(in the rows, 128 means zero)
M: rows in a few groups, each row roughly a mix of its group's directions:
M (195 x 11):
[[130  89 113 121 104  90 111 140 120  96 144]
 [106 111 173 122  95 150 116 128 131  97 138]
 [134 183 115 117 130 111 115 147 132 144 163]
 [104 113 115 123 101  94 163 149 123 109 101]
 [102 119 115 121 160 151 138 129  96 122  84]
 [119 127 156  85 112  94 121 152 128 143 153]
 [110 101 152 138 143 181 138 127 130 100 129]
 [132 109 159 138  95 115 107 115 142  83 135]
 [132 117 145 166 104 130 135 132 164  97 158]
 [123 164 101 156 101  93 123 124 140 154 131]
 [121 140 127  73 100 121 114 119 128 142 161]
 [ 93 137  96 128 127 107 132 138  93 126  89]
 [117  72 135 116 136 135 109 150 110  99 133]
 [151 147 143 101 108 110 107 136 121 178 122]
 [133 171 169 117 109  92 127 133 145 127 135]
 [101 125 162 125 115 116 125 167 133  87 143]
 [121 126 147 138 115 128 163 120 183 110 148]
 [109 146 141 140 103 137 143 113 162 104 170]
 [120 117 153 160 124 145 126 148 124  73 127]
 [149 125 108 166 130 174 128 108 149 125 146]
 [109 127 128  72 153 135 109 123 106 147 114]
 [ 87 130 146 140 134 128 155 133  93  91 118]
 [166 152 109 124 123 105 123  98 138 151 161]
 [134 146 160 101 116 135 121 154 123 167 161]
 [129 124 177 142 142 127 141 177 120 118 120]
 [142 134  88 138 133 104 110 127 128 180 135]
 [116 145  91 168 141 129 123 118 125 166 105]
 [119 102 141 101 101  87 133 136 153 120 156]
 [135 121 155  97 102 128 111 156 173 127 138]
 [145 137  82 122 151  86 136 126 130 153 123]
 [108 103 148 143 145 179 134 130 120  97 120]
 [114 137 115  88 118  83 101 106 123 131 112]
 [126  98 124 111 137 127 106 125 155 103 178]
 [150 110  89 129 140 134 127  90 124 160 104]
 [146 166  97 129 108  91 132 115 140 158 127]
 [112 121 168 100 118  99 131 164 127 130 155]
 [130 191 113 135 144 145 110 132 123 151 125]
 [127 139 130  78 154 147 102 110 122 159 121]
 [144 123 120 111 161 116 117 131 104 142  74]
 [136 125 148 116 136 136  96 176 117  91 122]
 [141 173 112 129 147 138 116 118 116 174 114]
 [147 149 115 116  94 101 126 114 128 172 105]
 [134  64 146 142 117 135 144 116 134 123 111]
 [130 134 112 140 106  80 125 116 167 117 153]
 [137 159 131  97  99 113 122 140 108 172 132]
 [104 118  99 137 151 139 134 125  92 124  83]
 [155 134 136 112 157 128  93 103 122 167 110]
 [104 135 160 138 128 127 155 172  95 119 119]
 [144 140 165 122  98 113 131 140 149 127 173]
 [109 114 139  70 130 137 118 140 117 156 145]
 [107  82 136 120 123 134 138 151 141 107 169]
 [109 108 154 147 145 176 138 136 118 100 114]
 [110 125 116 124 154 118 128 124  97 128  69]
 [111 173 148 108 131 166 119 121 101 141 127]
 [135 128  86 111 155 135 118 120 125 162  90]
 [131 176 115 128 125  97 149 125 120 169 132]
 [161 119  98 127 134 128 115  84 134 161 110]
 [125 132 169  91 103 137 108 162 121 139 141]
 [128 188 117 108 140 128 107 145 112 142 141]
 [121 149 140 147 159 179 137 110 134 145 108]
 [123 120 126 134 113 114 138 108 154  77 165]
 [144 163 100 163 153 140 127 113 134 152 104]
 [144  91 123 127 146 134 132 108 106 148  80]
 [114 119 113 156 151 164 146 124 105 120  88]
 [140 124  75 155 127  99 118  99 117 131 126]
 [114 113 136 143 149 187 135 113 114 104 125]
 [136 127 152  96 126 142 104 112  93 161 103]
 [108 183 105 132 122 111 101 117 150 128 126]
 [105 150 100 152 102  89 142 127 136 122 101]
 [137 154 138 112 161 141 107 156  96 153 109]
 [121 163 115 117 109  88 134 150 120 167 128]
 [128  99 113 127  97 120 121  84 165 126 140]
 [155 158 122 140  97 100 129 115 163 144 149]
 [111 115 156 135 136 170 137 125 149  91 102]
 [113 160 174 116 121 113 112 165 130 119 144]
 [111 132 123 138 146 189 137 117 113 138 103]
 [122 153 167 131 107 120 124 153 144  99 163]
 [142 163 160 112 125  94 101 133 133 158 123]
 [153 141 145 137  82 115 135 122 165 105 140]
 [131 118 153 101  95 104 132 138 155 151 162]
 [118  88 113 144 126 166 141 131 143 107 162]
 [112 100 125 128 149 150 137 127 106  90  87]
 [114 108 150 143 137 186 134 121 130 100 125]
 [146 124  91 137 153 151 138  85 126 148 111]
 [133 145 133 140 118  74 141 164 147 138 115]
 [137 164 148 151  96 114 154 150 111 149 113]
 [152 172 108 124 139 109 105 117 122 167 123]
 [128 169 149  99 132 126 153  97 124 100 142]
 [119 109 149 171 146 175 128 118 139 114 127]
 [112 132 120 118 158 121 123 122  98 130  71]
 [113 126 138 115 129 137 102 142  70 102 118]
 [110 135  95 155 126 152 167  99 143 121 143]
 [159 142 105 117 121  89 122 118 123 159 161]
 [109 137 126 136 140 192 139 117 116 136 107]
 [127 139 111  97 149 124 117 113  97 161  90]
 [132 141 134  86 126 108 106 132 114 177 117]
 [153 170 156 108 129 101 115 117 132 156 116]
 [116 127 178 137 131 143 138 168 114 100 124]
 [119 140 132 115  88 108 142 100 168 112 147]
 [122 113  93 157 127 129 163  85 141 136 133]
 [137 165 126 106 139 136 113 124 106 180 123]
 [118 126 134  94 137 125 104 153  77 146 117]
 [142 146 126 119 108  82 110 139 145 117 169]
 [119 126 122 164 145 168 121  92 141 104 112]
 [127 106 133  85 148 137 105 141  94 156 138]
 [100 106 125 146 142 165 151 118 127 105  92]
 [161 104 121 125 145 104 109 117 109 164  99]
 [118 122 152 158 122 154 121 148 117  76 121]
 [144 151 122 113 101  96 127 107 133 166  97]
 [132 150 144 125 120 127 109 140  87 155  85]
 [105  94 117 143 164 158 138 127 114  94 127]
 [103 107 152 128 131 180 126 135 120  95 130]
 [142 129  86 159 134  89 137 101 132 144 137]
 [133 141  93 136 125  74 121 110 157 130 129]
 [ 93 118 148 129 101 125 150 161 126  97 153]
 [122 115 103 110 132 152 111 149  93 171 120]
 [ 97 124 150 125 125 139 125 169 128  82 141]
 [105 102 115 140 147 144 146 131 124  81  97]
 [121 111 128 107 133 183 113  94 112 125 141]
 [132 138 152 127  99 123 120  96 155 147 172]
 [150 167 139  98 113 103 141 130 115 153 155]
 [133 113 118 168 145 180 133 127 137 111 147]
 [107 127 169 114 109 104 116 171 125 114 140]
 [124 136  92 124 159 102 157 115 101 149 106]
 [144 139 153  99 148 108 101 138 109 155  96]
 [ 89 144 156 124 103 119 158 152 132 106 150]
 [130 101 124  99 105  85 116 121 159 128 153]
 [ 95 122 149 129  95 117 158 143 139  97 154]
 [104 101  94 127 152 155 127 148  98 139 106]
 [117  98 127 129 148 149 135 127 106  89  86]
 [110 101 135 140 153 152 135 108 110  80 121]
 [153 108  98 122 128 126 116  89 127 170 112]
 [144 139 159 108 105 112 130 122 148 105 174]
 [128  88  91 144 146 164 121 101 131 126 131]
 [105 128 133  78 123 115 100 116 101 124 101]
 [153 126 102 153 129 118 117  84 159 126 104]
 [146 136  98 131 121 170 122 107 122 172 119]
 [123 139  88 126 119 132 102 100  97 142  93]
 [136 153 127  92 111 144 119 133 111 179 140]
 [149 148 114  98 111  88 110 127 124 142 164]
 [119 138 137  79 129 134 129 137  99 171 140]
 [151  74 136 156 133 133 147 118 128 106 110]
 [148 136 117  91 120 100 116 119 134 175 146]
 [152 150 157  99 128 109  95 116 131 163 119]
 [162 144 132 110 114  88  98 121 125 157 145]
 [119 100 100 156 147 125 153 135 142  88 110]
 [135 123 171 122 108 124 136 147 158 144 169]
 [163 116 115 125 144 109 118 106 112 170  99]
 [120 130 115 124 168 165 138 106 135 131  86]
 [110 150 165 133 117 126 131 162 136  95 159]
 [116 117 123 151 146 185 139 107 131 130 101]
 [111 152 100 124 138 139 136 121 113 138  71]
 [121 128  97 148 154 162 133  93 104 129 103]
 [127 121 154 155 124 120 159 135 170  94 142]
 [154 159 126 114 101  86 115 131 135 162 131]
 [119 125 173  92 105 142 106 137 104 116 143]
 [126 118 137  98  85 101 138 143 134 165 143]
 [132 126 177 138 140 121 144 180 128 124 127]
 [113 158 173  95 138 153 149 140 127 129 126]
 [145 160 128 159 103  86 135 145 152 120 123]
 [125 110 141 157 153 173 139 127 147 100 147]
 [128 175  93 153 139 111 109 117 149 123 114]
 [126 100  89 130 152 139 141 102 112 150  95]
 [131 143 156 121  92 116 119 106 157 141 168]
 [111  90 155 121 151 162 125 137 109  97 130]
 [137 185 130 145 144 151 124 130  97 112 123]
 [138 134  86 112 119 121 125  87 152 153 148]
 [133 109  82 146 127 123 127  91 143 100 109]
 [148 139 147 119  95 102 125 131 165 125 167]
 [111 138 144 147 154 146 155 120 116 102  83]
 [128 166 106 121  96 105  96 136 132 160 135]
 [140 166 161 130 121 152 140 131 165 157 132]
 [ 99 125 130  87 108 108 141 157  93 136 127]
 [157 138 115 114 138  90 123 140 129 178 133]
 [127 128 140 103 124  98 104 163  90 109 147]
 [111 135 125 148 101 146 152 115 152 106 173]
 [127 108 142 112 116 120 135 102 153  93 172]
 [148 128 156 129 106 115 121 133 165 130 177]
 [141 122  86 157 156 113 148 110 138 137  98]
 [ 96 122 128 141 113 141 152 157 133  81 146]
 [115 102  81 138 146 149 153 110 117 130 103]
 [153 134 108 165 132 174 127 102 145 137 131]
 [120 109  85 145 161 123 160 129 132 116 100]
 [115 120 112 144 171 142 122 121 104 109  85]
 [160 131 100 136 160 135 110  95 130 151 102]
 [146 145  82 139 157 104 137 120 132 159 112]
 [101 128 123  77 108 141 109 109 103 120 145]
 [127 122 161 166 137 120 148 132 155  86 133]
 [124 112 141 143 123 116 151 115 162  81 156]
 [126 102 141 134 158 174 138 120 148 114  98]
 [123 144 101 143 123 125 106 134  98 145  76]
 [126 102 117 149 127 154 151 111 142  79 145]
 [118 114 132 113 174 158 152 122 106 124  97]
 [130 156 169 108 103 145  96 122 115 149 143]
 [ 85 148 134 137 136 136 170 139 131  93 128]]

one row of each group, then the others: which group is each in?
[125 120 157 128 154 186 116 130 147 137 126]	B
[128 103 118 128  92 126 122  88 165 123 152]	Q
[122  99 141 159 127 132 143 140 153  88 160]	J
[119 123 125 168 142 177 138 117 129  98 113]	U
[159 154 124 116 130 109 102 110 116 176 120]	C

[150 154 175 114 118 117  96 136 139 130 152]	Q
[161 155 138 119 127  99 120  90 145 155 112]	Q
[129 139 152  84 124 136  93 134  90 141 119]	C
[156 119  93 137 155 135 113  92 132 147 101]	Q
[111 111 135 125 162 165 146 118 119 103  92]	B
[129 118 114 175 126 149 146 124 140  84 143]	J
[117 181 132  95 127 128 101 144 110 133 145]	C
[120  96 159 102 148 154 134 133 113  89 132]	B
[111 116 143 107 141 144 107 168  83 119 129]	U
[133 132 153 103  86 102 121 162 124 123 154]	B
[136 183 135 140 154 130 139 147 107 156 128]	Q
